(in the rows, 128 means zero)
One turn sends every row of this set to another row. A few are shown first. Where does it send the rows asked after them?
z958: [136 114 126 143 173 119 129 106 143 121 148  97 118 100  96]
z953: [150 107  86 152 131  96 146 129 109 128 128 135 122 165  96]
z451: [112 160 156 121  97 122 122 140 121 141  96 149 111 118 125]
z92: [118 146 146 124 127 139  95 131 137 134 132 185 110 135 136]
z918: [134 124  84  95 152 118 144 134 138 108 183 132 116 126 133]
z483: [139 135  88 107 141 144 158 143 137  95 169 134 133 104 148]
z927: [128 124  98  92 133 124 154 159 105 105 150  99  99 102 129]
z408: [154 118 155 114 105 131 127 117 125 133 140 136 139 188 128]
z638: [146 100  99 172 133 139 132 159  93 101 127 133 106 148 114]
z936: [144 123 174 105 110 116 111 113 114 120 120 152 144 133 152]
z570: [130 110 107 143 121  97 116 137 106 117 103 149 158  85 130]
z621: [113 141 141 120 110 116 107 134 129 152 126 146  91 167 107]
z509: [123 154 142 140 103 173 127 157 125 135 118 152 104 150 123]
z648: [135  97 106 164 140 135 104 151 107  94 128 159 134 108 140]
z857: [151 108 162 112 109 147 112 137  98 124 129 132 113 173 132]
z122: [148 132 166 110  90 118 138 117 119 131 114 126 150 155 138]
z202: [147 124  89 144 113  95 156 123 120 132 110 145 166 124 110]
z334: [138 118 120 145 153 155 141 129 139 126 135  82 132  92  94]
z962: [154 120 170 117 112 160 116 133 106 110 124 154 135 143 153]
z818: [148 112 110 132 174 151 125 111 144 134 148 118 138  94  95]
z774: [155 133 122 150 168 148 158 104 142 115 139 111 131  95 100]
z372: [123 123  96  83 144  96 138 137 121 109 161 117 108  98 134]
z18: [135 142  90 102 123 134 177 151 123 105 149 104 129 106 134]
z207: [147 118 123 126 169 136 139 113 118 133 126 103 117  83  88]
z683: [124 167 137 135 102 134 137 122 156 143 125 166 134 157 126]

z18 goes to z927
z334 goes to z207
z92 goes to z683
Now these:
z857 goes to z936
z648 goes to z202

One turn sends every row of this set to another row. A few are shown first. Where does it send the rows asked after them?
z687: [113 132 117  82 143 153 119 153 131 128 135 179 133 134 131 169 126 132
 141 134 153 116 136 159 161 125 146]
z318: [113 138 114 125 105 135 143 182 113 136 122 141 139 117 137 142 116  75
 149 162 119 133 121 163 148 147 141]
z407: [108 136 135 100 148 129 151 157 176 101 102 122 143 131 157  62 121 135
 125 104 132 118 145 158 104 149 161]
z793: [125 103 134 115 126 160 115 150 177 128 140 106 148 108 133  86 101 156
  88 121 151 116 166 180  87 116 144]
z387: [110 117 111 152 122 110 110 121 158 108 107 140 134 169 105 110 156 145
 163 116 152 116 157  95 113 123 159]
z851: [120 136 132  78 134 167 128 152 126 126 109 171 129 144 127 149 121 138
 148 133 160 121 138 174 162 115 148]
z770: [140 102 146 148 106 134  91 116 141 135 109  99 124 145  91  98 144 164
 111 114 140 132 129 101 125 114 119]
z503: [120  93 125 114 125 158 120 151 179 128 142 100 146 105 134  87 106 147
  88 120 147 122 169 176  88 109 139]
z304: [134 107 145 152 103 137  95 120 149 131  99  93 120 146 100  97 144 169
 116 118 136 136 138 100 127 114 117]
z690: [134 101 144 153 112 132 100 111 149 137 110 101 124 143  96  99 146 163
 110 104 137 131 144  98 126 109 116]
z512: [ 99  96 118 124 138 116 106 129 173 118 149 142 166 138 152  81 100 105
  95 137 116 142 145 154  93 161 154]
z60: [130 137  97 174 111 152 167 109 135 103 126 126 159 128 132 126 132 152
 119 114 147 127 142 103 105 135 121]
z73: [123 100 105 159  99  97 140 121 150 137 129 116 129 120  97 112 132 125
 133 142 127 126 130  85  87 115 132]
z439: [ 91  93 118 126 140 108  99 132 176 134 144 146 155 125 137  78  94 104
 100 131 124 142 145 150  93 160 161]
z599: [115 118 116 145 122 109 108 115 157 125 117 132 138 171 102 109 152 144
 165 111 162 115 149  96 106 123 160]
z704: [126 126  91 172 118 151 132 133 120 137 104 126 159 151 134  89 148 149
 100 118 133 153 132 105 127 139 112]
z937: [106 130 136  98 145 132 149 146 179 100 105 123 126 137 164  66 122 133
 127  94 142 125 135 154  99 148 157]
z46: [112 125 109 134 119 127 146 192 108 141 111 127 129 107 137 145 108  93
 142 153 108 128 137 162 157 140 147]
z534: [107 131 116 132 110 129 136 188 117 153 117 132 127  94 138 150 122  83
 137 157 114 130 136 165 154 129 141]
z62: [123  94 113 171 103  96 135 115 150 128 131 122 127 124 110 112 139 125
 122 140 118 122 131  84  91 121 126]
z625: [101 133 117 122 111 137 141 187 116 153 107 138 127 116 129 137 122  84
 147 153 113 127 128 175 152 151 157]
z732: [ 87 123 160 129  98 152 105 127 137 147 118 132 126 134 141 171 103 123
 114 157 118 120 112 195 140 141 127]
z56: [108 133 141 101 148 133 149 151 178  97 103 108 142 134 159  65 123 130
 126  97 132 122 147 156 109 147 156]
z230: [ 96 125 152 126  96 158  99 138 130 147 114 131 133 139 145 161 108 125
 108 159 126 130 110 191 147 120 104]
z321: [123 101 117 169  96  92 136 114 147 120 126 120 129 116  98 119 132 122
 128 140 119 121 127  89  94 124 133]
z947: [107 131 105 144 118 122 143 178 116 146 114 138 135 106 131 153 114  84
 160 160 120 137 137 165 145 138 156]
z84: [ 97 122 161 140 110 149  97 136 125 139 111 117 127 146 158 168  97 138
 114 153 120 122 115 184 154 138 118]
z242: [100 104 123 131 134 112 107 131 171 124 143 143 167 127 149  77  92 109
  91 138 113 142 147 160  93 161 154]
z385: [129 112 148 149 105 127 102 109 149 146 101  89 125 145  95  94 138 159
 120 110 135 138 133 100 123 113 118]
z240: [114 115 113 150 121 107 110 127 152 115 104 135 133 165 102 106 163 143
 163 111 158 108 151 102 111 116 162]
z394: [127  97 106 170  95 101 134 122 149 120 130 119 129 115  99 117 130 127
 127 148 118 129 138  84  94 123 131]
z213: [113 122 112  88 145 157 126 151 125 119 128 169 134 141 127 173 110 151
 139 128 150 110 142 165 160 121 145]
z158: [121 115 118 157 124 110 117 124 154 117 116 130 133 164 111 105 161 138
 161 106 155 109 157  93 110 124 159]
z245: [111 144 124  85 128 164 128 148 130 117 119 166 141 135 117 164 119 131
 150 119 155 117 142 176 163 115 139]
z993: [122  98 134 123 117 160 115 146 177 132 142  98 132 104 137  86 100 141
  93 111 157 127 165 178  86 116 145]
z997: [116 129 125  75 132 171 132 148 129 132 128 165 128 128 109 164 116 142
 136 126 147 114 133 174 159 130 148]
z454: [109 125 163 138 106 155 110 130 130 146 115 113 122 128 149 171 100 139
 116 162 124 135 102 180 142 131 112]
z174: [ 97  95 112 126 135 112 107 128 171 128 145 149 153 126 144  77  95  99
  94 124 119 154 146 155  92 157 154]
z547: [116  97 136 120 123 154 117 148 184 135 138  96 133  95 128  88  96 146
  96 118 156 115 160 170  84 118 146]
z801: [113 123 169 126  94 161 105 128 127 144 118 130 127 128 144 161  93 125
 108 164 129 133 119 187 145 122 118]
z428: [100 137 174 127 108 154  97 133 136 141 115 121 123 134 159 171 113 131
 117 148 128 123 114 182 156 133 118]
z660: [105 131 118 128 108 123 144 170 116 139 108 154 134 114 139 141 109  75
 149 167 116 136 135 170 147 135 154]
z832: [103 128 143  95 151 128 142 149 181 108 101 117 128 130 152  64 118 135
 126  98 140 120 131 146 105 154 158]
z577: [ 97 129  94 196 110 145 121 112 142 128 104 127 168 154 134 119 146 148
 120 111 152 130 167 133 112 116 130]
z556: [113 131 118  86 150 159 119 148 127 133 114 168 132 145 120 161 123 152
 148 124 155 129 132 166 166 119 146]

z304 goes to z387
z62 goes to z690
z625 goes to z732
Now these:
z46 goes to z84
z60 goes to z704
z937 goes to z174
z56 goes to z512
z73 goes to z385
z947 goes to z454
z245 goes to z318
z534 goes to z428
z770 goes to z240
z801 goes to z851
z407 goes to z242
z832 goes to z439

One turn sends every row of this set to another row. A few are shown first. Where does it send the rows asked after them?
z994: [162 156 114 161 160 122 159 114 122 112 116 115  99 116 172 129 109 104
 122  84 127 128 120 151 104 111 130 133  97 117]
z695: [152 184 139 130 107 148 117 125 145 142 117 114 155 155 152 154 111 143
 146  79 111 130 124 111 113 137 142 155  97 106]
z972: [ 95 131 138 128  98 122 126 122 142 164  88  84 132 167 121 129 156  96
  90 127 124 114 160 135 111 121 147 100 157  96]
z152: [105 144 122 123 128 129 102 143 106 123 134 106 149 121 114 158 148 119
 150  99 120 123 104 127 102 101 126 155  46  86]
z225: [110 143 119 120 130 128 171 123 121 129 124 120 153 159 136 143 137 102
 103 111 153 146 117 142 116 138 124 138 193 105]
z305: [ 81 135  97 146 102 113 115 123 172 146 100  84 123 166  97 116 133 114
 120 136 124 153 145 127  92 116 135 113 159 103]
z31: [129 149 123 120 137 147 100 102 140 130 160 123 144 104 124 119  89 123
 123 118 123 134 172 134 133 125 117  84 113 134]
z871: [163 141 117 178 130 118 156 138 124 131 122 100  87 133 175 152 132 107
 121  97 120 156 135 144 106  89 117 139  61  95]
z523: [120 113  90  96 132 160  88 117 130 151 146 126 138 117 120 149 120  99
 120 140 112 147 177 122 123 110 113  96  78 117]
z165: [134 171 140 112 119 118 124 132 104 119 112  91 148 145 134 179 135 134
 138  76  81 129 125 112 111 106 129 155  77  98]
z458: [164 127  94 137 115 156 140 143 137 140 104 111  87 110 164 150 131 100
 118 122 120 147 130 123  99 100  86 149  61  87]
z866: [113 125 146 148 113 144 139 130 112 148  86  94 138 157  70 156 164 100
  94 136 126 126 157 153 142 118 133 109 137 114]
z706: [ 96 122 112 138  95 128 160 165 121 134 134 100 130 164 116 168 166 108
 105 140 155 184 128 138 107 108  89 151 138  79]
z338: [164 144  89 120 146 159 143 119 133 120  98 126 100  94 159 129 111 100
 119 109 130 119 114 131  98 121 100 144  96 110]
z74: [145 182 110 138 118 118 168 118 128 120 131 155 115 153 161 141  88 153
 126 128  92 144 142 118 119 120 109 114  86 111]
z296: [134 127 140 121 109 143 107 129 107 151 115  89 104 149  80 160 166 106
  96 149 125 166 105 136 144 108 110 119 152 135]
z576: [142 158 105 142 128 152 155 122 123 140 142 182 126 138 148 133 101 131
 131 148 129 128 128 130 127 130 117 112  65 107]
z675: [105 138 140 154 118 102 179 139 105 125 139  98 143 171 129 164 156 110
 103 110 144 172 130 151 126 109 118 137 162  94]
z752: [113 142 102 118 131 128 146 137  99 131 137 166 112 134 152 142 132 113
 118 151 124 115 132 132 107 110 115 109  39  88]
z471: [ 98 130 105 168 115 137 130 131 141 130  99  94 130 155  45 142 138 118
 124 145 125 163 142 144 122 112 120 119 141 122]
z361: [123 174 140 140 124 117 107 125 130 113 155  99 118 143 141 147 102 135
 113 103 118 152 201 145 115 116 132  83  96 137]
z970: [116 167 108 114 121  96 158 134 103 110 129 136 103 146 165 151 118 135
 113 130  89 129 145 118  98  99 107 111  60  93]
z156: [ 98 126  92 104 106 153 152 145 137 137 121 121 140 150 124 147 146  99
 105 141 164 160 116 127  98 137  97 151 168  88]
z908: [110 140 116 132 117 126  96 126 129 129 127  89  94 143  80 133 141 117
 115 145 139 176  91 138 115 113 117 121 165 143]
z643: [130 130 153 121 100 127 103 129 117 171 117  85  98 175 130 152 170  95
  88 134 129 158 117 134 129 113 141 110 157 123]
z284: [106 146 129 131 109 108  92 125 140 151 128  84  90 170 128 127 148 107
 106 131 143 165 104 136 102 117 147 112 169 130]
z884: [124 158 121 142 116 159  96 137 146 147 140 131 155 130 130 134 125 126
 159 102 149 125 102 123 102 132 139 155  67  94]
z992: [115 136 109 117 120 132  94 140 119 132 140 100 113 155 136 176 132 109
 112 125 106 167 205 132 107 102 128  94  60 118]

z458 goes to z338
z884 goes to z695
z908 goes to z284
Now these:
z866 goes to z471
z706 goes to z156
z361 goes to z992
z74 goes to z970

